Each path is a new rotation, seen through one point. The rows after it are directions, each followed by how far the rotation turns it, in degrees a step (0 if it stays put).
Each turn is a multiple of 5 degrees from 10 to 175, or 0.
Each row of a path follows its step; steps can be skipped.
Rotation 1:
step 1: [-0.73 -0.73  0.70 -0.75  0.43 -0.58 -0.28  0.79  0.17 -2.26 -0.40  0.61
  1.08 -2.53 -0.56 -0.10  1.01 -1.01 -1.14 -0.60 -0.33  1.81 -0.77  2.18
  1.65 -1.36 -0.95  0.90  1.09  0.87 -2.47 -1.26 -1.60 -0.20 -1.74 -0.56
  1.02  0.08 -0.73  1.08 -1.90  0.30 -0.88  0.06 -0.94]
step 2: [-1.35  0.46  1.09 -1.04 -0.97 -1.35  0.36 -1.44  0.92  0.09  1.27 -0.91
  2.18 -0.23  0.00  1.44  1.73 -0.24 -0.81 -0.78  2.53  0.99 -0.15 -1.29
  0.80 -1.60 -0.25  1.07  1.38  1.60 -1.62  0.45  0.33 -0.48 -1.15 -0.86
  0.38 -0.69 -2.35 -0.30  1.35 -0.04  0.81 -0.20 -1.67]
step 4: [-0.25  0.15 -0.20 -0.48 -0.38 -0.28 -0.29 -1.07 -0.44 -2.88 -1.08 -0.18
  0.15 -2.52  0.02 -0.38 -0.14 -1.38 -0.82 -0.16  0.71  1.14  0.88  0.06
 -1.86 -1.27 -1.05  0.13 -0.58  0.61  0.60  0.62  0.00  1.12 -2.47 -0.83
 -0.86 -0.42 -0.78 -0.77 -0.06  0.23 -0.74  2.06 -3.48]
step 7: [-2.72 -1.03  0.89  0.79 -0.75 -0.33 -0.50 -0.97 -1.02 -1.26 -1.79 -0.53
  1.26 -0.73  1.32 -0.39 -0.36 -0.14 -0.61 -0.41 -0.58 -0.06 -0.96  0.36
 -1.61 -1.25  1.61  2.29  0.73  1.58 -0.77  0.33  0.17 -0.05 -1.17  2.27
 -0.73 -2.24 -0.92 -0.36  0.55 -1.13  0.94  0.78 -1.58]
step 8: [-0.53  0.11 -1.24  0.45 -0.91  0.15  1.46 -0.22 -0.46 -2.42 -0.32 -0.26
 -0.15 -0.42  0.25 -0.77  0.25 -1.62  0.12 -0.20  0.21  0.49 -2.98  2.09
 -0.13 -1.02  0.92  2.00  0.99 -1.20 -0.62 -0.62  0.02 -0.67 -1.75 -1.25
  1.72  0.81 -1.50 -0.47  0.03  0.63  1.93  1.85 -1.23]
step 11: [ 0.59  1.93 -1.21  2.16  0.81  0.15  0.54  0.44 -1.67 -0.52 -1.46  0.74
  0.10  0.05  0.03  0.15 -0.41 -0.10 -1.59 -1.32  1.22  0.28 -1.97 -0.31
 -1.66 -2.21 -0.26  0.49  1.19  0.91  0.12 -0.37 -0.37  0.13 -2.44 -1.47
 -1.21 -0.97 -1.66 -1.43 -0.31 -1.90 -0.03  1.13 -0.58]
step 12: [-0.35  0.61  1.34  0.77  0.23 -0.14 -0.51  0.27 -1.64 -1.25  1.19  0.33
  1.02  1.84 -1.80 -0.46 -2.20  0.10 -0.93  0.36 -0.78  0.48 -1.36  0.85
  0.44 -1.90  1.69 -0.19  1.79  0.97 -1.46 -0.40  0.50 -2.98 -1.11 -0.11
  0.10 -0.28  0.51  0.41 -0.75 -0.84  1.80  1.17 -1.33]
step 13: [-0.90 -1.34 -0.61  0.66  0.82  0.27 -1.14 -1.03 -0.46 -1.31  0.65 -1.23
 -0.86  0.25 -1.76  0.94 -0.34  0.53 -1.13 -0.23  0.34  0.98 -1.64 -0.28
  2.54  0.73  0.55  1.66 -0.93  2.09 -1.09 -1.29 -0.51  0.37 -1.81 -0.43
 -0.56  0.56 -1.97 -0.16 -2.31 -0.70  1.09  2.05 -0.76]
step 14: [-0.84 -0.12 -0.78  0.92 -1.79 -1.32  0.70 -0.70 -1.29 -0.36 -0.29 -0.45
  2.14  0.64  1.10  0.96  0.79  1.24 -0.68  0.50 -0.32  1.39  0.19  0.28
 -0.95  1.28  0.00 -0.09  2.20  2.66 -1.51 -0.08 -0.52 -0.02 -2.73 -0.33
  0.66 -1.52 -1.31 -1.34 -1.85 -1.10  0.75  0.40  0.27]
Directions:
[ 0.31 -0.02 -0.28 -0.17 -0.59  0.26  0.21  0.02  0.27 -0.53 -0.12 -0.32
 -0.33  0.14  0.07  0.18 -0.05 -0.02 -0.74  0.42 -0.19  0.12  0.32 -0.05
 -0.34  0.60 -0.12 -0.32  0.14  0.67  0.65 -0.04  0.54  0.16 -0.32  0.13
  0.34  0.34 -0.05 -0.03  0.19  0.84  0.11  0.47  0.39] | 70
[ 0.51  0.42 -0.18  0.11 -0.01  0.01 -0.03  0.44 -0.09 -0.28  0.32 -0.12
 -0.46 -0.38 -0.42 -0.55  0.28 -0.32 -0.29  0.78 -0.48 -0.24  0.28  0.37
 -0.29 -0.59  0.50 -0.27 -0.42 -0.24 -0.88  0.18 -0.32  0.02  0.06 -0.03
 -0.05 -0.15 -0.17  0.24  0.32  0.11  0.15  0.46 -0.14] | 95
[ 0.13  0.02 -0.19 -0.30 -0.12 -0.31 -0.29  0.37 -0.23  0.39 -0.10  0.09
 -0.27  0.19  0.27 -0.03  0.06 -0.57  0.22  0.07  0.09  0.21  0.66 -0.66
  0.96 -0.28 -0.18 -0.14  0.24  0.50 -0.36 -0.16  0.04  0.17 -0.13 -0.50
  0.21 -0.69  0.57  0.06 -0.54  0.21  0.09  0.36  0.40] | 20
[ 0.04  0.52 -0.52 -0.56  0.59  0.30  0.65  0.31 -0.09 -0.15 -0.26  0.32
  0.04 -0.52 -0.05 -0.01 -0.03  0.44 -0.32 -0.71 -0.52  0.70  0.22  0.05
 -0.36  0.43 -0.17 -0.08  0.03 -0.03 -0.58  0.42  0.05 -0.20 -0.07 -0.10
  0.18 -0.04  0.35 -0.44 -0.48 -0.21 -0.14 -0.06  0.18] | 140
[-0.20 -0.14  0.46  0.50 -0.07 -0.42 -0.51 -0.26 -0.05 -0.71 -0.47  0.10
 -0.23 -0.74 -0.02 -0.68  0.01  0.25  0.22 -0.07 -0.54  0.41 -0.14 -0.14
  0.29  0.48 -0.23  0.31 -0.24  0.55  0.16  0.11 -0.52  0.38  0.39  0.03
 -0.46 -0.16 -0.01 -0.11  0.12  0.05 -0.36  0.35  0.31] | 115
[-0.01 -0.64 -0.05  0.06 -0.14 -0.14  0.39  0.04  0.53 -0.73  0.75  0.11
 -0.16 -0.09 -0.45 -0.13 -0.81 -0.36  0.03  0.05  0.03 -0.06  0.05  0.54
  0.22  0.09  0.19  0.20 -0.23 -0.04  0.02 -0.19  0.49  0.21  0.10 -0.73
 -0.17 -0.17  0.57 -0.41 -0.46 -0.04 -0.24 -0.40 -0.35] | 90
[-0.68  0.23  0.23 -0.39 -0.21 -0.25  0.06  0.27  0.25 -0.07 -0.08 -0.35
  0.53 -0.52  0.10  0.53  0.56 -0.10 -0.11 -0.19  0.37 -0.27  0.20  0.31
  0.31 -0.02  0.01 -0.11  0.01 -0.26 -0.25  0.34 -0.01  0.18 -0.09  0.02
 -0.43  0.22  0.69  0.15  0.42  0.81 -0.84  0.19 -0.33] | 20
[-0.17 -0.13  0.17 -0.10 -0.34  0.27 -0.48 -0.31  0.25 -0.13  0.19  0.66
  0.21 -0.36 -0.13 -0.09  0.17  0.45 -0.21  0.13  0.40 -0.20  0.11 -0.52
 -0.08  0.09  0.22 -1.02 -0.05  0.44 -0.36 -0.09 -0.44  0.08  0.18 -0.32
  0.71  0.30 -0.36  0.01 -0.53  0.11 -0.29 -0.42 -0.57] | 25
Rotation 2:
step 1: [ 0.46  0.14 -0.36  2.18 -1.55  0.32 -0.24 -1.41  0.88 -0.58 -0.80  2.28
  1.29 -1.31  0.31  0.33  0.15  1.86 -0.19 -1.00  0.62 -0.56  0.97 -1.51
  0.49 -0.48  0.13  0.62 -1.05  0.94  0.07  0.03  1.01  1.17 -0.62 -1.62
  0.18  0.52  3.06  2.26  1.49  0.75  1.75 -0.23  0.24]
step 2: [ 0.32  0.14 -2.73  2.05  0.42 -0.68  0.24 -0.17 -0.30 -2.12  1.03  1.83
  0.12 -1.72 -0.69  1.95 -0.98  0.18 -0.68  0.90  1.97 -0.64  0.11 -0.96
 -0.38 -0.56  0.13 -0.91 -0.30  1.56 -0.08  0.15 -0.91  0.52  1.08 -2.16
  1.58 -0.02 -0.48 -2.49  0.85 -0.20  0.32 -0.98  0.98]
step 4: [-0.02  0.64 -1.59 -1.80 -0.94 -1.01  0.20 -0.38  0.40 -2.76  1.84 -0.79
 -0.63  0.02 -1.19  1.10  0.77  2.29 -0.72 -1.31  1.44 -0.92  0.56 -1.66
 -0.80  1.67 -0.67 -0.43  0.95  1.23 -0.93 -0.68 -1.45 -0.97  0.80 -1.37
 -1.03  1.60  0.15 -0.52 -0.95  0.16  0.92 -0.05 -1.22]
step 6: [-1.38 -0.37 -1.90  1.94 -0.77  0.45  0.57 -0.68  0.41 -1.75  0.84 -0.38
  0.22 -1.86 -0.19  0.19 -0.48  1.32  0.02  1.32  2.72  0.56 -0.10 -1.82
  1.39 -2.38 -0.03 -0.30 -0.66  1.71 -0.45 -0.26 -0.17 -0.43  0.54 -1.70
 -0.40  2.14 -1.30  1.12 -0.09  0.29 -0.32 -1.02  0.34]
step 7: [ 0.25  0.17 -0.01  0.89 -2.41 -2.44  1.53 -0.66  0.44 -0.76  0.44  1.71
  1.65 -0.14  1.43  1.34 -2.13  1.43 -0.86 -1.26  0.28 -0.17 -2.14 -0.24
  0.43 -0.75  0.69  1.30 -0.76  1.46  0.13  0.65 -0.24  1.83 -0.92  0.21
 -0.69 -0.08 -1.70 -0.74  0.75  0.05  1.46 -0.95  0.97]
step 10: [-1.47 -0.67 -1.41  0.68 -0.20 -0.56 -0.97  0.16 -0.62  0.13  1.27 -2.06
 -0.34 -1.19 -1.25 -0.22  1.34  1.62  1.57  0.06  2.07  0.76 -0.22  0.00
  0.40 -0.85  1.35 -1.53 -1.03  2.28 -0.38 -0.82  0.85  0.98  0.73 -2.49
 -0.23  1.01 -0.23 -1.96  0.65  0.34  1.78 -1.63 -0.04]
step 11: [ 0.92 -0.81 -0.86  2.99 -1.08 -0.99  1.00 -1.15  1.54  0.53  0.22 -0.03
  1.51 -0.77  1.32  0.98 -0.29  1.95  0.10 -2.93  0.94  0.45 -0.19 -0.21
  1.79  0.17  0.62  1.40 -0.48  1.80 -0.01  0.40  1.02  0.16  0.36 -0.34
 -0.94 -0.03  0.37  0.56 -0.40  2.04  0.91 -1.38 -1.36]
step 12: [ 0.25  1.67 -2.40 -0.37  0.46 -0.85 -0.28  0.15 -1.79 -1.37  0.29  1.11
  1.32 -1.21 -0.01  1.21 -1.35  0.95 -1.97 -0.74  2.24  0.45  0.26 -0.20
 -0.71  0.55  1.08  0.73  0.08  2.06  1.24 -0.52  0.98 -1.24  0.25 -1.92
  0.63  0.29 -0.75 -0.53 -1.23 -0.75  2.56 -0.43  0.01]
step 14: [-1.16  0.15 -0.87 -0.47 -0.24 -0.32  0.66  0.19  1.18 -2.77  1.10 -0.53
  0.35 -1.67 -2.90  0.56 -0.75  2.50  1.01 -0.45  0.91  0.86  0.82  0.14
 -0.71  0.56 -0.42 -1.42 -0.25  1.08 -0.99 -0.86  0.15  0.80 -0.67 -2.09
  0.04  0.93 -0.81 -0.01  1.98 -1.42  1.40  0.03 -1.31]
Directions:
[-0.04 -0.14  0.05  0.76 -0.67 -0.08  0.67  0.14 -0.33 -0.46  0.01 -0.39
 -0.32 -0.39  0.23 -0.60 -0.01 -0.47  0.47  0.25  0.28  0.48 -0.04 -0.26
  0.17  0.18 -0.27 -0.38  0.24 -0.23 -0.29  0.01  0.25  0.40 -0.48  0.09
  0.31 -0.37 -0.45 -0.53  0.17 -0.14 -0.02 -0.07 -0.48] | 95
[ 0.05  0.28 -0.16 -0.49 -0.72  0.14  0.15  0.42 -0.23  0.23 -0.17 -0.33
 -0.13 -0.15  0.00 -0.34 -0.46 -0.26  0.42 -0.28  0.11 -0.21 -0.68  0.05
  0.58 -0.14  0.64 -0.18  0.08  0.04 -0.17  0.23  0.01  0.27  0.64  0.40
 -0.45  0.65 -0.36  0.20 -0.42  0.19 -0.01 -0.26  0.59] | 25
[ 0.58  0.38  0.54 -0.09  0.25 -0.08  0.41 -0.34 -0.47  0.07 -0.42 -0.07
  0.63 -0.10 -0.47 -0.41  0.51 -0.60 -0.06 -0.02  0.18 -0.27 -0.47  0.17
 -0.31 -0.09  0.10  0.39 -0.59  0.25 -0.31 -0.80  0.07  0.16  0.28 -0.40
 -0.18 -0.01 -0.36  0.04  0.41 -0.33  0.19  0.14 -0.12] | 155
[-0.38 -0.44 -0.11  0.61 -0.23  0.42 -0.07 -0.17 -0.49  0.27  0.01 -0.48
  0.03  0.21 -0.16 -0.40  0.48 -0.41 -0.15  0.15  0.02 -0.08  0.39  0.20
 -0.07 -0.31  0.59  0.32 -0.41  0.31  0.39  0.28 -0.24 -0.17 -0.35  0.59
 -0.03  0.79  0.49  0.24  0.29  0.46 -0.09  0.15 -0.47] | 145
[-0.35  0.81 -0.08  0.25  0.40  0.19 -0.28  0.04  0.42  0.42  0.10  0.19
  0.30 -0.30  0.12 -0.44 -0.46  0.04 -0.06  0.87  0.39  0.15 -0.12 -0.01
  0.10 -0.59  0.15 -0.23 -0.49 -0.32 -0.28 -0.17 -0.16 -0.13  0.23  0.02
  0.49  0.30  0.26 -0.83 -0.16 -0.02 -0.51  0.25  0.02] | 100
[ 0.04  0.57  0.49 -0.62 -0.52 -0.13  0.32  0.40  0.01  0.16  0.54 -0.14
 -0.19  0.30 -0.47  0.00 -0.15 -0.29 -0.48  0.37 -0.33  0.25  0.15 -0.21
 -0.02  0.60 -0.08  0.21  0.19  0.19 -0.16 -0.58 -0.21 -0.16 -0.52  0.17
  0.31  0.30  0.42 -0.08 -0.77  0.12  0.52  0.29 -0.24] | 80
